One turn or mirror swaps these rows in pairs. Which row does each one swap with?
dom: 131, 75, -71, -187, 37, 142, -201, -29, 150, -41, 8, 216, 129, 56, 110, -47, 144, 176, 69, 89, 185, 19, -215, 59, -107
Nife: -63, -299, -120, -29, 99, 130, -78, -108, 10, 221, 219, -35, -191, 162, -9, -52, 172, -48, -32, 34, 69, -78, -89, 112, 85
sutu: 68, -106, 78, 132, 25, 23, 20, -232, -193, 46, 158, 157, 144, 14, -131, 11, 29, 65, 26, 20, 7, -73, 159, 85, 339
palup: 41, -3, -118, -228, 28, 85, -166, 19, 164, 42, 21, 149, -35, 163, 158, 65, 199, 141, -53, 57, 90, -15, -310, -1, -138
moro: 57, 7, -23, 79, 20, 0, -93, 134, 85, -27, 133, 162, -150, 202, 57, -254, 156, -13, 15, -123, 78, 10, 215, 220, 143
Lir: 104, 124, 69, 3, 65, -15, 144, 11, -76, -162, -59, 25, -186, -91, 58, -34, 287, -85, -233, -52, 285, -141, -126, -124, 146
Dusa: -190, -135, 257, 57, -128, -80, 173, 264, -236, -112, 11, -20, -57, -93, -38, -82, -148, -70, 60, -47, 53, 55, 82, -72, 17
kovi: -272, -53, 161, -39, -71, 88, -72, -152, -33, 163, 70, 30, 303, 65, 79, 33, -54, -141, -1, -38, -98, -152, 8, -85, -123
rit: 185, 107, -35, -166, -32, 75, -183, -53, 102, -15, 2, 207, 215, 77, 42, -69, 120, 112, 150, 92, 170, 18, -200, 29, -74
veles: 76, 126, 15, 55, 44, 8, 127, -6, -187, -136, -32, -10, -148, -167, 84, -18, 278, -116, -109, 14, 277, -138, -228, -120, 140
soreg: 43, 35, 75, 159, 67, -252, 269, 172, 173, -54, 94, 111, 51, 2, -20, 119, 42, 173, -160, -48, 140, 196, -57, -29, 94
piti: 88, 27, 61, -36, 57, -78, 5, 102, 21, -55, 2, 79, -136, 128, 112, -325, 152, -129, -126, -144, 168, -137, 153, 75, 214
gav: -51, -99, 109, 111, -106, 78, 53, -196, 17, 19, 59, 113, -42, -85, -84, 177, 7, 270, 249, -31, -10, 190, 211, 14, 57
savon: -91, -245, -164, -45, 86, 89, -112, -69, 107, 200, 144, -59, -238, 171, 125, -15, 90, -56, -70, 31, 33, -62, -177, 84, -13
lapom: -66, -129, -184, -132, 98, 79, -122, 14, 93, 87, 112, -24, -234, 200, 162, 0, 194, -16, -50, 38, 35, -83, -272, 36, -90
Toba: -231, -62, 158, 87, -151, -122, 196, 304, -196, -65, 54, -9, -162, -70, -62, 7, -159, -52, 28, -71, 26, 56, 28, -73, -25
Vapu: 76, 55, 80, 29, 128, -40, 7, 8, 138, 93, 216, 18, 61, -261, 86, 53, 225, -6, -70, -300, 270, -33, 61, -146, 143
konuv: 133, -55, 28, 82, 67, -11, -97, 90, -44, -20, 146, 81, -127, 152, 95, -220, 53, 37, 109, -136, 61, 43, 305, 161, 194
vume: -32, 37, -115, -213, 46, 65, -183, 18, 181, 23, -25, 44, -124, 118, 159, 132, 172, 125, -27, 54, 88, -52, -309, 34, -147
foti: -124, -195, -167, -93, 115, 90, -88, -54, 92, 160, 125, -8, -293, 113, 123, 36, 141, 7, -62, 25, 49, -53, -249, 92, -67
Fodur: -62, -83, 133, 115, -76, 75, -6, -187, 70, 88, 61, 139, -35, -69, -49, 158, -9, 272, 262, -69, 23, 217, 163, 25, -33
viguk: 190, 69, -58, -155, 21, 126, -170, -83, 97, -29, 13, 162, 174, 50, 42, -70, 148, 96, 140, 100, 169, 19, -232, 67, -151
gem: -163, -176, 178, 73, -93, 118, 34, -213, 96, 79, 23, 62, 1, -61, -39, 334, -5, 201, 104, -84, -20, 116, 104, -99, -30
bovo: 12, -93, 90, 163, -118, 90, -72, -150, 59, 70, 103, 87, -32, -40, -57, 104, 56, 211, 287, -13, 32, 237, 199, 52, -2
Libib: 112, 166, 51, -8, 112, 57, 106, 39, -179, -146, -86, 1, -173, -148, 37, -29, 271, -74, -105, -24, 286, -87, -188, -148, 115
mugom: -228, -35, 191, 125, -98, -106, 185, 308, -192, -97, 45, 12, -140, -69, -18, 14, -180, -68, -37, -52, -14, 58, 5, -114, 8
muz: -92, 76, -102, -111, -106, -74, -183, 245, -307, -3, 185, 148, -79, -107, 30, 149, -104, 88, 107, -126, 45, -55, -91, -40, 91
palor: -152, -165, 249, -27, -125, -40, 135, 230, -204, -93, 63, 35, 56, -107, -28, -192, -172, -99, 81, -3, 73, 21, 104, -34, 108
bafo: 177, 131, -9, 19, -46, 11, 68, 29, -275, -152, -157, 83, 88, -76, 117, 105, 17, 246, -31, 43, -73, 9, 14, 7, 226
dovi: -242, -35, 139, 149, -122, -119, 175, 311, -192, -67, -20, -43, -128, -103, -22, 31, -159, -30, -1, -86, 3, 49, 15, -93, -25
Vimug: -257, -164, 184, 22, -103, 81, 94, -249, 55, 68, 13, 48, 128, -81, -44, 263, -69, -37, -5, -71, -67, -118, 51, -139, -59
temip: -297, -64, 183, -22, -26, 64, -64, -173, 12, 102, 47, 136, 323, 13, 80, 54, -94, -106, 9, -22, -67, -160, -73, -106, -67
vosum: 114, 80, 52, -46, 61, -37, 62, 110, 39, -116, -34, 102, -149, 103, 58, -252, 207, -130, -228, -107, 182, -183, 53, -21, 188
Nefe: -206, -117, 167, 35, -95, 82, 59, -210, 188, 75, 13, 52, -25, -146, -75, 334, 14, 169, 65, -57, -52, 40, 27, -105, -29
lef: 164, 62, 8, 115, 121, -89, 186, 194, 106, 101, 232, -6, 136, 52, 125, -128, 54, 91, -4, 29, 201, 249, -38, 12, -42
vapav: 24, -116, 80, 134, -86, 91, -67, -139, 30, 106, 87, 75, -36, -18, -27, 107, 6, 225, 277, -8, 0, 223, 231, 100, 29
sase: -234, 93, 59, 220, -139, -148, 130, 284, -169, -72, 60, 51, -170, -52, -42, 45, -125, -60, -7, -123, 55, 60, -56, -142, -51
veg: -332, -76, 180, -20, -24, 106, 22, -261, 80, 56, 19, 73, 167, -59, 36, 224, -67, -49, -26, -55, -74, -150, -23, -125, -90
tuda: -319, -134, 157, 45, -53, 97, 44, -296, 135, 98, -7, 68, 16, -81, -34, 267, 10, 92, -4, -82, -69, -50, 11, -109, -62
Kol: -53, 222, 24, 309, -45, -110, -55, 24, 34, 26, 264, 236, 79, -105, -115, 61, 130, -44, 44, -167, 216, 29, 48, -132, 3
rotiv: 103, 76, -1, 168, 71, -222, 216, 202, 156, -3, 192, 43, 77, 26, 45, -5, 48, 185, -89, 34, 189, 230, 0, -36, 4
mis: 165, 85, -15, -181, 20, 64, -173, -32, 150, 3, 37, 209, 259, 62, 62, -116, 116, 122, 116, 117, 139, 9, -168, 22, -65
sovab: 109, 148, -14, -39, -37, -4, 43, 98, -239, -176, -152, 8, -41, -60, 228, 125, 18, 241, -148, 75, -27, 81, -25, -62, 164
Zikin: 141, 47, -17, 89, -44, -5, -30, -61, -300, -133, -65, 182, 140, -30, -10, 62, -18, 223, -11, 50, -84, -54, 140, 32, 231
Dab: -136, -67, -135, -186, 68, 132, -106, -32, 120, 83, 42, 19, -172, 134, 158, 91, 160, 58, -61, 71, 90, -62, -331, 66, -146
nupo: -248, 159, 2, 338, -140, -173, 113, 164, -119, -62, 62, 80, -126, -51, -65, 81, -54, -94, -10, -115, 103, 32, -31, -122, -25
mozu: 124, -7, 22, -50, 80, -21, -62, 119, 6, -87, -4, 73, -130, 140, 63, -274, 158, -109, -146, -117, 181, -164, 158, 74, 235
zibeg: -269, -120, 164, -53, -21, 77, -7, -226, 2, 66, 47, 84, 250, -62, 54, 143, -83, -82, -52, -49, -108, -188, 0, -111, -109
Mok: 93, 97, 67, -49, 96, -18, 85, 61, 15, -166, -78, 35, -121, -2, 68, -142, 262, -105, -258, -108, 192, -240, -2, -85, 173
Dasof: 47, 53, -60, 54, 43, -7, -93, 149, -69, 161, 203, -41, 220, 91, 229, -250, -11, -53, 13, 59, 99, 153, -78, 49, -105
kemu: 111, -88, 186, -150, -67, -24, 33, 114, -100, -25, 90, 167, 308, -118, 2, -264, -139, -36, 82, 30, 123, -9, 40, -40, 50
remop: 108, 101, 78, 33, 89, 2, 133, 8, -93, -163, -46, 33, -146, -127, 67, -17, 286, -99, -217, -70, 266, -195, -105, -116, 179
neka: -126, -126, -178, -97, 99, 97, -110, -12, 178, 67, 53, -3, -253, 142, 134, 68, 154, -11, -96, 67, 61, -40, -280, 57, -100
fid: -82, -267, -128, 1, 101, 130, -90, -118, 24, 234, 191, -7, -273, 126, 123, -27, 136, -27, -24, 47, 103, -30, -74, 136, 79
Mudiz: -33, -8, -178, -156, 60, 79, -130, 45, 157, 53, -8, 41, -146, 168, 154, 79, 186, 45, -46, 42, 93, -23, -329, 45, -173
zemas: 29, 73, 39, 30, 88, 2, -55, 119, -65, 142, 255, -2, 242, 95, 245, -246, -16, -27, 105, 70, 71, 126, -39, 60, -77
lubu: 112, -146, -2, 144, 19, 35, -51, -202, -166, 82, 127, 173, 136, -18, -118, -55, -23, 81, 15, 16, 36, -78, 185, 120, 300
pemis: -18, -54, 73, 168, -110, 93, -38, -216, 60, 52, 118, 106, -36, -16, -106, 107, 5, 199, 285, -33, -11, 206, 183, 22, -53
muro: 150, 132, -55, 31, -9, 104, -117, 31, -373, 22, 51, 24, -81, -198, 56, 31, 122, 15, 163, -27, 248, 23, -207, -59, 88
vidu: 119, 68, 88, -21, 118, -60, 119, 77, -14, -126, -70, 48, -165, -12, 78, -116, 206, -120, -307, -89, 197, -198, -30, -62, 180
Zas: -244, 86, 85, 225, -146, -139, 138, 266, -163, -114, 4, 54, -155, -59, -61, 69, -90, -44, -20, -128, 38, 81, -62, -128, -38
kur: -140, -122, 301, -39, -130, -72, 155, 227, -179, -22, 84, 34, 68, -99, -30, -171, -147, -96, 98, -36, 19, 57, 108, -68, 47
nogu: -295, -109, 206, -12, -51, 57, 82, -284, 74, 51, -51, 50, 49, -85, -3, 283, -33, -18, -6, -21, -101, -90, -29, -128, -75
vigav: 53, 1, 63, -83, 118, -4, 98, 128, 20, -52, -32, -146, -159, -162, 344, 157, 212, 135, -110, -130, 147, 15, -25, -135, 171
gaguf: -170, 16, -32, -47, -138, -250, 82, 259, 35, -50, 43, 248, -12, -48, -35, 247, -122, 140, -128, -101, 34, -59, -67, -123, 105
setin: -224, -133, 186, 51, -91, 89, 90, -277, 91, 31, -4, 71, 7, -115, -82, 322, 7, 110, 55, -25, -51, 0, 51, -158, -28
gan: -283, -139, 214, -35, -49, 74, 2, -242, 34, 78, 70, 57, 205, -9, 61, 178, -60, -115, -3, 0, -125, -186, -29, -95, -49
gaba: -90, -231, -175, -64, 159, 112, -58, -53, 62, 183, 211, -36, -264, 170, 102, -4, 105, -17, -34, -6, 42, -55, -160, 102, 1
fibe: -228, 155, 57, 274, -115, -150, 109, 226, -114, -82, 46, 152, -146, -72, -131, 95, -23, -66, -35, -117, 85, 81, 29, -121, -68
pabab: 136, 111, -107, -178, 32, 51, -146, 36, 160, -33, -14, 165, 165, 81, 124, -79, 144, 136, 58, 67, 187, 42, -217, 48, -141
Lomab: 2, -114, 291, -149, -88, 13, 64, 15, -185, -21, -6, 45, 231, -147, -23, -214, -154, 7, 134, 54, 155, 13, 44, -81, 58
bodod: 93, 126, 61, -53, 102, -42, 139, 72, 13, -141, -27, 60, -161, 5, 62, -100, 259, -85, -268, -48, 208, -244, -40, -81, 197

dom is swapped with Fodur
Zikin is swapped with lef
Lomab is swapped with moro
soreg is swapped with sovab
lapom is swapped with Vimug
nupo is swapped with veles
Kol is swapped with muro
konuv is swapped with kemu
tuda is swapped with Dab
piti is swapped with palor
pemis is swapped with viguk
setin is swapped with Mudiz
foti is swapped with veg
rit is swapped with bovo
remop is swapped with sase
neka is swapped with nogu

